array([[ -7,  -5,  -1, -25, -33,  22,  -6,  -7],
       [  7, -30, -15,  23,  32,  33,  25, -30],
       [ -9, -11, -18,   3, -18,  33,  -7,   6],
       [ 29,  14,  15, -11,  57,   7,  -8, -13],
       [ -1, -26, -41,  15,  11,  61,   6, -16],
       [-16, -35, -59,  63, -25,  12,  46, -33],
       [-17, -24, -16,  21, -24,  27,  -5,  28],
       [ 21,  17,  18, -20,  40,   8, -18,   0],
       [ -6, -47, -40,  36,  26,  53,  32, -32],
       [ -5, -29, -24,  25, -14,   4,  37, -36],
       [ 15,  15,  14, -17,  43,  22, -26,   9]])
The bottom-right entry -> 9
Give the top entry of the column that holds the largest entry.
-25
The 3rd entry on the main diagonal: -18
Give the smallest entry.
-59
Give the 5th entry from the end, reading row by row.
-17
The bottom entry of the column that holds the smallest entry -> 14
The top-right entry -> -7
Give the 2nd entry on the diagonal from the top-right corner.
25
The second entry in reading order -> -5
The first entry, reading row by row: -7
Give the first entry of the largest entry's row.
-16
Give the bottom-left entry.
15
The entry just left of the smallest entry: -35
Give the entry just left of 26.
36
The entry just right of -8 is -13
Give the entry just right of 43.
22
The top entry of the column that holds the smallest entry is -1
Give the second entry on the main diagonal.
-30
The 3rd entry on the diagonal from the top-right corner: 33
Give the smallest entry in the last row.
-26
Give the entry just right of the smallest entry.
63
The second smallest entry is -47
Give the entry directly below 27.
8
The 3rd largest entry: 57
The largest entry in the first column: 29
Give the fifth entry, reading row by row.
-33
The largest entry in the first row is 22
Give the third smallest entry.
-41
Give the entry just right of -29.
-24

Questions about the grid below.
1) Give the bottom-left entry.
2) Give the top-right entry.
3) Give the second entry on the main diagonal.
4) Give the last entry, reading row by row.
5) Give the 5th entry from the end, reading row by row.
6) Give the third largest entry.
7) Give the top-left entry.
8) Give the entry directly above the centre entry.
[[-43  46 -17 -12  26   5 -22]
 [-40 -12  -4 -42   8  13 -66]
 [-31  32 -14  -8   1  21 -17]]
1) -31
2) -22
3) -12
4) -17
5) -14
6) 26
7) -43
8) -12

Read these off the matrix that follows. Counting starts at 1.
1) Give the entry just right of 54.
2) Give the entry in row 3 and column 2.
3) Give the entry just left of -28.
4) Give the entry directly below the smallest entry.
5) Give the entry directly above 5.
6) Give the entry just left of 5.
7) Give the maximum.
8) Give the entry in the bottom-left corner.
[[  3  -8  17   2   8  -6  -3  -6  -1]
 [ 50  -3 -29 -40   9  10  21 -13   1]
 [-32  19  22  45 -17  -9 -37  -1   5]
 [ 44  50 -17   7 -25  10 -28 -27   1]
 [ 10 -36  27   3  -6  55  40  20  22]
 [ 33  20 -11  -9 -40 -81 -46  54 -36]
 [-46  28 -83 -24  12  35 -50 -26 -11]
 [-45  15 -51 -12  26  46 -19 -43   6]
 [ 68  32 -52 -63  -1  38  81   3 -50]]
1) -36
2) 19
3) 10
4) -51
5) 1
6) -1
7) 81
8) 68
